In the rows, zero is written as 128.
Each path below is one point turned by a fixed rotation once a step. After each direction that follows a path, write how fast that rotation turns it, in degrees each step (0 if it stays still).
Each turn is a multiple of 5 degrees from 10 to 175, or 0.
Each row of a path follows its step; steps can be skipped.
Rotation 1:
step 0: [132 141 128 141 139 119 153 139 131 117 126 132 118 125 142 120 122 132
 126 129 129 125 126 124 115 123 129 126 136 133 120 134 126 116 137 140
 120 141 142 128 120 134 139 130 144]
step 1: [133 126 125 120 122 124 129 132 158 137 127 137 120 119 132 125 121 137
 139 143 130 124 140 150 137 115 127 125 118 129 122 122 129 130 124 122
 122 121 137 114 139 129 124 134 118]
step 2: [122 126 134 126 140 135 131 128 116 132 119 109 147 126 131 135 128 114
 133 135 132 125 141 130 129 121 156 137 122 134 129 128 129 137 120 113
 124 143 131 127 123 126 134 138 132]
step 3: [132 123 121 134 129 114 117 131 136 117 128 107 125 128 137 129 136 112
 127 135 128 128 138 124 130 152 103 120 125 129 120 134 133 134 125 136
 112 133 132 127 123 124 125 123 134]
step 4: [121 123 121 135 122 136 125 139 132 127 141 133 119 122 118 137 122 125
 126 125 130 136 125 120 130 110 133 130 117 134 122 124 129 124 114 150
 129 134 130 120 108 122 130 120 104]
step 5: [118 136 129 113 140 117 126 125 111 138 132 139 131 138 125 125 145 137
 117 137 125 131 123 132 145 121 122 128 131 137 126 137 122 130 130 123
 107 127 130 125 122 138 145 138 126]
step 6: [123 139 123 130 135 126 124 126 136 127 131 123 132 129 148 120 112 136
 114 140 121 138 140 117 123 128 131 119 124 126 118 106 120 107 135 127
 131 130 137 138 124 130 124 130 142]
step 7: [126 125 134 123 131 128 135 141 149 119 122 129 128 124 140 131 142 144
 145 137 137 137 123 135 130 114 131 115 121 118 136 139 117 136 118 136
 133 141 123 123 131 117 123 136 131]
step 8: [131 134 128 137 138 130 150 132 120 118 136 114 125 127 122 128 127 128
 128 139 135 107 136 145 131 121 133 135 138 143 121 120 137 130 126 122
 112 136 134 138 131 117 129 133 121]
step 9: [125 125 120 118 125 116 116 130 145 130 134 132 140 124 133 137 116 108
 137 136 119 138 133 144 121 136 128 124 119 129 110 138 138 130 130 116
 117 121 124 135 114 127 128 126 125]
Directions:
[125 125 125 126 125 127 121 126 126 129 127 130 132 132 130 130 129 127
 128 126 129 129 130 130 126 130 133 130 132 128 125 124 125 126 128 125
 125 128 129 129 129 130 126 133 130] : 100
[127 124 126 129 128 127 132 131 129 127 127 125 133 126 126 131 131 119
 129 130 126 127 129 127 126 126 126 124 132 130 129 125 127 131 128 126
 128 125 125 127 129 128 125 129 124] : 60
[129 127 130 126 128 134 129 124 126 129 128 130 127 126 129 129 131 128
 133 128 126 131 129 127 132 126 128 131 128 133 132 125 129 129 126 131
 125 127 128 129 130 125 130 133 126] : 120
[130 124 128 131 123 124 132 126 132 125 130 129 128 131 130 127 129 127
 131 126 128 131 126 128 129 128 127 128 124 123 127 124 128 126 124 129
 130 126 130 127 126 131 129 131 127] : 120
